Some points, each followed by its number:
[ -8  -7  13  26  10   9   1 -14  12  19  -7 -17 -13   9 -12  12 -10 -10
   4 -32   0   4  17  27  -4  12   0 -21   7   4  16] 0
[-21 -21   4   7  21 -22  37  43  -3  11  12 -27  27 -45 -42  -5 -66 -55
 -20  -3 -20  35 -36 -17  48 -37 -47  -7  70   1  54] 1
[-10   3  26  11  -2  -8 -16 -12  39  34  23   5   2  12  15 -22   2 -20
  42  -1 -12 -14 -14  28  -6  35  15 -35 -21  37  28] 2
[ 34  33 -25 -29   4  23   0 -39 -13 -25 -13  18 -35  24  19 -19  46  67
  -5  20   9 -48  51 -28  -8  20   4   1 -48  14 -55] 3
[-16  14 -20 -15 -10  -7  31  24 -35 -35  -4   6  52  15 -54  44  -6  14
 -18  27   1  44  10 -37   2 -52  24  29  33 -74   5] 4
[ 20 -41  29  14  20 -21   1   8  38  52  27 -13 -17 -60  31 -75 -45 -29
  25 -13 -20 -12 -66  28  26  24 -70 -53   7  93  45] 5
[-11  15  -2  13   6   9  -4 -15   3 -15   9  -5   7  34  -7  28  12  -6
  10  21   3  18  -2 -18 -15  18  20 -11  -8 -24  25] 6
[  6 -23 -73 -60 -10 -38  55  28 -37 -88 -14  13  33 -53 -20  -2  58 -38
 -77  35 -19  24 -22 -64  25 -24 -41  57  18 -55 -14] 7
[-20  21 -24 -16 -20 -11  28  26 -29 -34  -3   5  58  22 -51  39  -2  16
 -15  32   3  41  22 -31  -5 -50  25  22  29 -70  -1] 8
[ -6 -45 -67 -10   8 -25  37  32 -35 -53  -6  -5  18 -36 -33 -14 -10 -52
 -62 -30 -11   7  -4 -31  30 -35 -41   6  31 -33  20] 9
[ 22  -5 -46  -3 -31  -2  11  10 -42 -68 -19  14  30  11  13  -5  34 -13
 -77   8  22  32   6  -9  24  -3  18  42  -4 -62 -61] 10
[ 30  30 -27 -26  -5  29  -2 -23 -11 -26  -4  11 -23  30  19  -7  33  50
   3  12  -8 -38  36 -20   1  20 -18  -3 -42   0 -49] 11
[-20  44  13  -3 -28  14 -14  -8 -18   9 -31 -16 -22  31  11  53  23  31
 -35  20  31  14  46   8 -30  -7  49  36  10  10 -59] 12
[ 29 -36  10  28  20  20 -14 -26  21  11  -9   0 -52 -21  43 -28  -1   1
  17 -53   0 -43  -9  53  -2  22 -45 -32 -29  39  -1] 13
[  3 -24  -2  16   4  -5   2  -2  22   0   0 -24   1 -24   5  -7 -19 -28
   0 -25 -11   6 -14  15  10   2 -30 -21   5  16  24] 14
[ 18 -41  58  42  23   7 -48  -6  64 118   8 -37 -54 -43  35 -64 -91 -29
  58 -82 -41 -46 -25  71   8   9 -28 -77   2 100   7] 15
[ 14  30  32  23   2  44 -42 -38  26  27  13  15 -31  49  56  -4  24  46
  47   4  25 -38  22  32 -13  38  17 -15 -62  43 -19] 16
[-31  13  31  38  -8  -8  -3  14  -5   1   2 -17  20   6 -16  58 -23 -30
 -22   6  18  36 -30  19 -16  10  34  12  34  -8  31] 17
New points follow, each followed by the numbers of its two nearest points above, nearest first.
[ 11 -24 -64 -68  -3 -26  56   9 -26 -77 -18   9  12 -42 -20  -1  59 -27
 -61  26 -33  11 -10 -53  10 -14 -50  41   8 -39 -28] 7 9
[-31  50   5  -8 -35  11  -8  -6 -31 -13 -27  -4 -12  37  -8  73  42  31
 -41  29  42  22  57  -7 -28  -8  56  63  14 -26 -51] 12 8
[-19  61  17  14 -20   4 -30 -19  25   0  18  -3  23  66   7  31  12  28
  45  26  19   1  29  14 -35  26  70 -13 -34  -2  24] 6 16
[  8 -37  50  35  12   3 -35  13  63 111   7 -36 -37 -38  26 -54 -81 -19
  47 -75 -39 -27 -22  62  12  -5 -30 -62   6  94   7] 15 5
[ 15 -52  27  14  24 -20   6   9  37  47  23  -9  -3 -64  23 -76 -47 -38
  22  -5 -16   6 -79  28  27  19 -64 -42  16  86  58] 5 14
[ -4 -39 -67 -19   2 -28  54  43 -35 -50  -9  -4  30 -47 -39 -11 -10 -56
 -61 -27 -16  14 -18 -29  36 -46 -44   7  39 -31  23] 9 7
[ -5  11  12   3   8  10 -14  -7  14  10  18   3  16  29 -13  25   7 -10
  36  16   1   4  -7  -3 -15  23  23 -10  -6 -10  30] 6 0
